In the rows, 128 means zero.
Families of rows that turns and mirrors carry onto each other, the same ones carrying the whole set onto itself: the rest of each named row's family, in list order:
4 families of 8 rows:
K_71: [131  99 110 142 146  93 137 103 113 118 101 126 109 147 150 128 132 161
 105 149 124 127 156 127]
K_715: [121 124 116 167 126 119 100 126 152 173 134 100 136 123 139 149 153  97
  89 145 138 136 159 128]
K_401: [155 114 121 113 117  93  80 115 120 151 119 159 151 160 149 122 105 101
 119 121 121 117 162 111]
K_94: [121 127 134 102 104 129 157 130 101 126 110 129 123  99 136 112 136 156
  96 151 140 129 156 127]
K_82: [113 123 148 106  97 118 164 122  96 113  96 112 118 108 139 131 141 142
 108 153 140 113 149 122]
K_340: [161 107 117 105 129  93  91 126 128 159 121 154 143 143 154 115 102  95
 132 132 114 128 177 118]
K_417: [150 128 119 107 111  81  84 128 117 150 125 155 150 134 139 122 101  89
 108 114 117 104 161 133]
K_385: [140 129 145 149 121 141 127 143 135 150 139  75 133  87 129 163 140  91
 117 147 136 121 125 108]
K_940: [183 140 114 172 142 124 146 129 152 149  79 147 113 136 111 126 122 111
 133 127 123 119 155 150]
K_48: [157 150 124 125 119 141 168 118 127 130 102 131 112 112  91 124 142  71
 142 119 132 100 135 134]
K_50: [145 102 127 137 131 109 143 137 115 123  90 131 108 132 157 120 113 173
  97 146 135 130 153 118]
K_419: [166 126 107 157 152 126 125 132 149 150  78 155 104 148 101 121 127 101
 136 116 122 124 139 149]
K_86: [121 122 113 173 133 103  97 128 157 159 117  96 143 117 164 153 132 100
 106 142 140 109 157 126]
K_42: [129 114 124 132 128  94 142 109 125 130  94 134 115 151 157 122 120 174
 113 142 127 132 143 136]
K_934: [173 131 103 163 148 118 140 117 152 130  90 145 100 148 112 126 118  91
 134 115 119 108 151 147]
K_606: [159 117 139  82 110 112 103 145  97 149 138 134 135 135 109 135 118  77
 135 145 125 107 133  94]
K_364: [154 134 148  87 106 114 107 127  84 147 129 140 144 137 130 139 109  92
 138 128 131 108 130  87]
K_505: [124 107 123 142 124  99 132 121 118 112  89 127 106 140 156 135 118 162
 101 152 126 125 166 140]
K_776: [118 133 134 151 116 135 107 142 123 139 131  77 131  95 139 158 141  89
 125 155 147 102 126 103]
K_979: [154 142 132 121 124 146 157 133 126 152  85 140 116 115  83 118 150  80
 142 117 135 113 122 131]
K_36: [116 121 132 103 118 117 167 102  88 119 113 113 120 113 129 125 156 140
 114 152 136 119 141 113]
K_975: [162 121 148  79 116 115 116 140  92 150 129 131 133 120 135 129 107  84
 152 139 126 118 141  88]
K_163: [162 106 118 107 127  80  93 133 130 170 123 151 146 159 134 130 109  89
 116 133 117 114 161 118]
K_548: [165 121 145  99 107  96 100 146  91 134 121 133 133 129 128 133  99  84
 128 120 127  93 125  94]
K_218: [118 122 141  99  98 126 156 111 102 113 107 121 120 120 132 111 143 155
 125 149 138 124 128 119]
K_891: [142 110 115 175 133 119  99 130 170 153 129  94 140 111 147 146 134 100
 100 140 126 130 158 132]
K_876: [135 116 142 160 124 135 116 144 126 154 131  79 119 118 129 161 150  93
 108 150 148 124 121  90]
K_684: [128 132 153 144 123 139 121 136 139 142 131  87 128  94 142 170 153  92
 144 147 140 116 133  95]
K_265: [127 118 123 169 136 116  95 122 175 151 123 109 136 116 161 154 147 103
 124 140 130 126 168 127]
K_185: [170 148 132 140 111 156 159 132 129 131  92 134 117 106  87 116 147  91
 144 134 135 110 139 133]
K_477: [175 126 139 170 133 124 129 126 149 142  75 148 102 151 113 130 130 104
 143 112 133 120 127 148]
K_579: [150 154 147 134 107 146 143 120 134 146  95 149 118 119  94 122 153  86
 143 118 139 119 130 157]

The rest of the family of K_364: K_401, K_82, K_385, K_419, K_505, K_979, K_891
The rest of the family of K_86: K_940, K_42, K_606, K_776, K_163, K_218, K_185
The rest of the family of K_477: K_715, K_94, K_417, K_50, K_548, K_876, K_579

Families of rows that turns and mirrors carry onto each other, the same ones carrying the whole set onto itself: the rest of each named row's family, in list order:
5 families of 3 rows:
K_939: [120 116 109 154 124 104 157 141 111 127 164 118  93]
K_92: [117 146 133 132 100 100 157 121 107 136 158  92 101]
K_326: [119 135 129 143 152 115 148 135 120 154 169  85 130]
K_932: [125 145 135 124 110 122 142 109 141 110  97 157 121]
K_747: [121 162 150 135 117 129 141 147 151 117 114 143 119]
K_567: [151 108 144 127 149 113 101 124 112 110 143 143 164]
K_764: [125  98 112 124 122 159 113 122 112 126 148 125 167]
K_377: [106 135 110 149 132 113 171 113 125 143 152  93 114]
K_601: [115 143 115 139 139 120 154 152 142 136 154  91 103]
K_784: [138  96 117 126 143 119 119  91 103 117 144 128 166]
K_31: [139 117 102 126 133 129 118 118  82  99 164 121 152]
K_3: [115 139 142  91 103 137 133 128 117 108 103 140 134]
K_660: [148 149 145 118 114 119 112 135 152 109 113 151 121]
K_871: [138 144 143  98 108 119 128 115 125 149 110 149 107]
K_655: [144  94 131 118 147 119 103 125 120 126 159 105 162]

The rest of the family of K_567: K_326, K_747
The rest of the family of K_871: K_939, K_764
The rest of the family of K_601: K_660, K_655

